The rows of A fall into 3 groups, which share some directions, and each row is roughly a mix of its group's hidden directions.
A:
[[ 0.24 -0.41 -2.66  3.65 -0.16 -1.62  0.35 -3.49 -3.65  1.43]
 [ 2.58  1.84  0.90 -3.15 -0.16 -3.66  1.93 -1.37  3.21 -0.96]
 [-3.41 -1.76 -3.17  2.27  2.93 -0.17 -1.02 -2.44 -1.74  1.57]
 [ 1.72  5.24  1.07 -0.53 -0.52  0.63 -1.99 -3.39 -1.16  1.28]
 [ 2.88  1.02  0.93 -1.36  3.16  0.57 -0.71 -4.54 -2.73 -0.38]
 [ 0.67 -1.74  5.18 -2.25  0.89  2.16 -1.71  1.87 -1.18  1.52]
 [ 4.26  2.55  3.02 -0.75 -1.68 -1.22 -2.98 -1.44  1.19 -0.13]
 [ 0.39 -3.59 -1.94  2.36  1.06  3.82  1.76  1.69  2.45 -0.98]
 [ 0.63 -2.76 -1.57 -0.07  0.96  2.76  0.42  3.90  4.06  0.19]
 [-0.01 -4.20  0.18 -0.81 -2.87 -1.71  2.31  2.80  2.81  0.63]
 [-0.45 -1.70  0.47  3.22  4.77  0.94 -0.51 -0.89 -3.24  1.45]
 [ 2.62  2.55 -0.40 -3.45  1.05  1.55 -0.02 -4.52 -0.49 -1.17]
 [ 2.16  0.21  2.07  3.39 -0.77  4.20 -2.90  0.39 -1.70  0.88]
 [ 0.35  0.29  4.61  2.89 -2.02  0.93 -1.60  2.94  2.23 -0.29]
 [ 2.98 -0.76  2.28  0.36  1.48  3.12 -4.37  1.87  1.02  0.81]
 [-0.43 -0.53  1.96 -3.68 -2.38 -3.10 -0.55  4.17 -0.22 -0.35]
 [ 0.14 -3.60  0.29  3.62  3.66 -0.63 -0.91 -0.40 -3.16  0.17]
 [ 0.50  2.40 -0.74 -2.95  0.30 -1.95  4.04 -3.78 -0.26  1.07]
 [ 1.02 -2.98  0.65  0.66  0.26 -3.46  2.28  2.84 -1.78  3.43]
 [-1.89 -0.39 -0.32 -1.08 -1.31  3.45 -0.19  4.50  2.75  2.14]
 [ 3.85  1.15  4.78 -1.87 -2.22 -0.84  0.16  0.45  0.24  1.60]
 [-3.45 -0.71 -3.18 -0.66 -2.01 -2.52  4.12 -0.11  0.20  0.74]
 [-1.37  1.25 -1.76  3.96 -1.98 -2.53  2.00 -3.06 -1.67 -1.51]
 [ 1.69  1.53  3.34 -1.60  1.32  2.43  1.54 -4.05  1.50  1.82]
 [-0.37 -3.39 -0.07  0.90 -2.04 -2.35 -3.54  3.07 -1.27 -2.31]
 [-3.62  0.09 -3.87  0.26  0.72 -2.08 -3.57 -1.38 -0.51 -1.75]
 [ 2.87  0.74  2.68  1.51 -0.96  5.09 -0.65  2.12  0.39 -0.88]
 [ 1.33  1.02  1.29  4.53  3.15 -2.01 -1.32 -0.80 -0.83 -2.98]
 [ 0.69  2.00  0.66 -2.87 -2.41  2.03 -4.72 -0.49  0.05  2.31]
 [-0.90  0.02  0.23 -0.94 -0.35  0.17  5.00  2.49  3.72  2.00]
 [-2.37 -1.90 -1.18  2.10  2.38  3.94  3.13 -1.12 -1.11  1.57]
 [ 2.90  1.16 -0.35  1.56  1.74 -2.48 -5.03 -1.62  1.26 -0.02]
 [-0.34  2.67 -0.86 -3.86 -3.47  0.35 -0.60  1.83  3.30 -1.14]
 [ 1.43 -1.35  0.60  1.74  3.10  2.01 -2.58 -3.11 -2.94  2.25]
 [-3.92 -1.73 -0.40 -0.81 -0.58  3.31  3.67  2.14 -1.58 -0.06]
 [-4.05 -1.48 -3.37  1.92  2.65  2.96  0.42 -0.60 -0.86 -0.38]
 [ 4.16  1.64  4.02  0.27 -2.45  0.64 -2.72  0.06 -0.35  0.88]
 [ 4.12  0.85  0.71  0.80  1.21  2.87 -3.73 -2.84 -0.64  0.23]
 [ 1.62  2.59 -1.70  0.86  2.89  4.03  0.46 -3.47  0.55 -0.92]
 [ 1.20 -0.11  0.66  2.40  2.56  0.78 -2.26 -3.87 -3.84  1.14]
 [-0.52 -3.68  0.30  0.24 -0.52 -2.48 -3.93 -0.13 -3.60 -1.46]
 [-2.22 -3.04  1.77 -1.29 -0.47  0.19  0.43  4.81  1.55  2.45]
 [-1.46  0.05  2.95 -5.34 -1.09  0.77  2.84  0.11  1.33 -0.10]
 [ 3.96  1.60 -0.50 -1.93 -2.78  0.53 -2.93 -2.93  1.84 -0.46]
 [ 3.40  2.23  0.50 -0.47 -1.66  1.55  1.94  1.50  3.09 -3.63]
 [-2.61 -0.91 -3.71  0.09 -0.76 -3.31 -1.96  2.89 -0.61 -2.34]
 [ 1.35 -0.61 -2.52  0.53  1.28 -0.93  5.23  1.76  2.48 -1.75]
 [ 0.16 -3.88 -3.21 -0.97  4.36  0.59 -0.81 -1.89 -0.59  0.89]
 [ 1.85 -1.92  0.29  3.01  1.39  0.11 -3.24 -3.04 -3.58 -0.44]
 [-1.91  1.42  0.04 -1.97 -4.76 -0.85  1.21  3.22  2.31 -0.93]
 [ 0.10 -5.06  1.43  3.11  0.58 -0.12 -0.52  0.89 -1.93  2.91]
 [-3.03 -0.85 -1.47  3.63 -0.34 -1.86  0.42  2.51  1.65 -3.59]
 [-2.82 -1.88  0.53 -1.60 -3.12  1.84  0.09  3.72  3.10 -0.35]
 [-4.66 -2.08 -0.56  1.68 -1.80 -1.92  2.72 -0.07 -1.54 -2.24]
 [-1.68  1.25  1.75 -1.96 -4.14  0.45  2.46  0.84  1.51  3.66]
 [ 1.96  4.15  0.74  2.08  1.72  2.13 -0.83 -3.47 -1.29  1.77]
 [-2.45 -1.25 -0.22 -1.74 -1.59  1.11  3.75  3.31  3.05  1.50]
 [ 0.52  0.57  1.82  1.76  0.15  1.98 -5.55 -1.84 -1.81  1.62]
 [ 1.01 -0.55  4.38 -2.89 -0.07  2.12  3.04  2.32  0.90  1.47]
 [-1.58 -5.06 -0.99  2.40  1.53  0.48 -2.00  2.73 -0.49  1.39]
 [ 0.02  2.74  1.91 -2.31 -3.84  1.14  0.13  3.74  1.77  1.18]
 [-2.77 -0.66 -2.08 -2.57  1.08 -0.93  4.98  0.52  1.70 -1.42]
 [-1.48 -2.57 -0.17 -3.69 -1.46  1.38  1.51  1.97  2.68  3.34]
 [ 1.77  2.10  0.20 -1.46 -3.90 -3.98 -0.79 -1.07  0.50 -2.87]
 [ 0.20  5.01 -0.67 -3.80 -1.31  0.87 -0.37  0.32  2.80 -0.60]
 [ 0.17 -1.91  0.22  4.27  2.77 -0.59 -2.85  3.09  1.00 -1.53]
 [ 2.20 -1.48  1.01  2.19  2.55 -0.52 -2.37 -3.56 -3.36  1.34]
 [-0.08 -2.09  0.75 -1.15  4.31 -0.52  0.62  3.27  1.61  3.48]
 [-0.88 -1.28  1.30  2.20  1.27  5.74  0.88 -0.05 -1.73  1.93]
 [-3.22 -4.86 -1.00 -1.64 -0.02  2.40 -0.95  1.91  1.19 -1.28]
 [ 0.22 -1.49 -1.16 -2.65 -0.14 -2.58 -3.44 -1.96 -1.98 -3.76]
 [-2.04 -4.49 -0.19  0.34 -2.10 -0.12 -2.77  3.57 -1.19 -0.55]
 [-3.42 -1.24 -2.33  0.28  0.67  3.14  4.44  0.95 -0.29 -1.11]
 [-1.37 -5.01 -0.93  1.07  4.12 -0.68 -0.56  0.09 -2.00  0.48]
 [-1.26  2.69 -0.56 -4.29  0.04 -1.54  3.67 -1.54 -0.50 -2.22]
 [ 3.28  4.71  1.03  0.36 -0.89  0.56 -0.99 -3.37 -1.24 -1.38]
 [ 1.58  3.85 -0.22  0.55  3.08  2.60  0.89 -3.94 -0.20  0.84]
 [-1.23 -2.01  0.89  0.66  2.90  0.03 -3.34 -1.14 -4.59  1.50]
 [ 2.51 -0.25 -0.58  5.09  0.05  2.63  1.14 -2.19 -1.76  1.50]
 [-0.76  1.00 -0.97  2.14  1.77  5.53 -1.85 -1.90  0.81 -1.58]
 [-3.60 -1.43 -3.51  0.52  2.27  1.86  3.68 -0.05  0.38 -1.07]
 [ 0.46 -0.23  1.78  0.10 -3.59 -4.35 -2.91 -0.25 -2.65 -0.44]
 [ 4.16  3.44  1.99  1.62  1.72  0.27 -1.93 -0.91  2.50 -1.19]
 [-2.31  0.67 -0.97  1.06 -4.58 -0.67  1.64  3.03  3.11  0.43]
 [-1.18 -3.13 -3.83  3.25  0.81 -1.08  0.61 -3.21 -1.32  0.54]
 [-2.68 -0.67 -1.90 -4.25 -2.06  0.52  2.67  1.45  2.81  0.24]
 [ 0.90 -0.36  4.52 -0.81  0.42  2.49  1.05 -1.97 -1.30  3.99]
 [ 1.35 -2.94 -1.06 -0.42  5.52 -2.35  0.46  0.15  0.42 -1.67]
 [-2.44  0.27 -3.40 -0.77  0.11  1.27  1.46  2.39  1.94 -4.42]
 [ 1.38 -2.31  2.37  2.91  1.41  0.68 -1.39 -3.63 -3.23  1.31]
 [ 1.00  0.04 -1.27  3.83  0.88  0.76 -2.56 -3.28 -2.57 -2.91]
 [-3.32 -2.36 -0.29  0.34  0.90  3.75  3.52  1.81 -1.63  0.99]
 [ 0.05  2.04 -1.82 -4.81  0.13  0.93  1.79 -2.99  1.31 -2.38]
 [-1.53 -2.32 -0.48  2.47  3.88  3.07 -1.77 -0.05 -2.97  0.72]
 [ 1.12 -0.67 -3.90 -0.76  2.91  1.23 -0.96 -3.85  1.36 -2.44]
 [-0.97 -3.22 -2.37  1.85  0.27 -2.27  2.81  3.64 -1.80  1.00]
 [ 0.68 -3.83  1.61  1.18 -0.54 -1.51 -3.35  3.21 -0.81  2.66]
 [ 0.72 -0.72  0.18  2.17  4.17 -1.77 -0.84 -2.32 -4.02 -1.55]]
One row of each group comes first, with its name. Which group is each row after those in?
[-3.53 -1.71 -3.47  1.24  2.96  0.55  2.77 -2.11 -0.53  0.73]	D
[ 0.95  5.49 -0.40 -1.53 -2.10  2.02 -2.41 -1.48  0.52 -0.83]	X
[ 0.18  1.81 -0.64  4.22  0.62 -2.16 -0.32 -2.27 -3.26 -2.92]	K

[ 1.41 -1.31  1.81  3.22  2.60 -0.24 -3.38  3.81 -0.28  0.91]	K
[-1.80  0.29 -4.66  2.78 -0.07  2.05  1.98 -0.82  0.01 -3.07]	D
[-1.70  2.96 -0.18  2.39  1.31  2.50 -1.26 -2.69 -3.96 -1.05]	X
[-1.58 -0.59  0.70 -0.05 -1.11 -2.62  4.96 -1.90  2.73  1.98]	K
[-1.00  1.56  1.57 -1.69  2.15  3.21  0.50 -4.96  1.25  0.92]	D
[ 4.25  4.42 -0.48  0.07  0.46 -0.45 -0.16 -3.44 -0.06  0.97]	K
[ 4.52  1.18  3.28 -1.73 -0.69 -0.63  2.98  0.31  2.32  0.42]	D
[ 4.51 -1.04 -1.36  3.10  0.10  2.11 -1.09  0.75  3.21 -1.27]	X
[-2.41  1.72 -1.70  1.05  0.37  3.09 -3.84 -3.12 -0.20 -2.00]	D
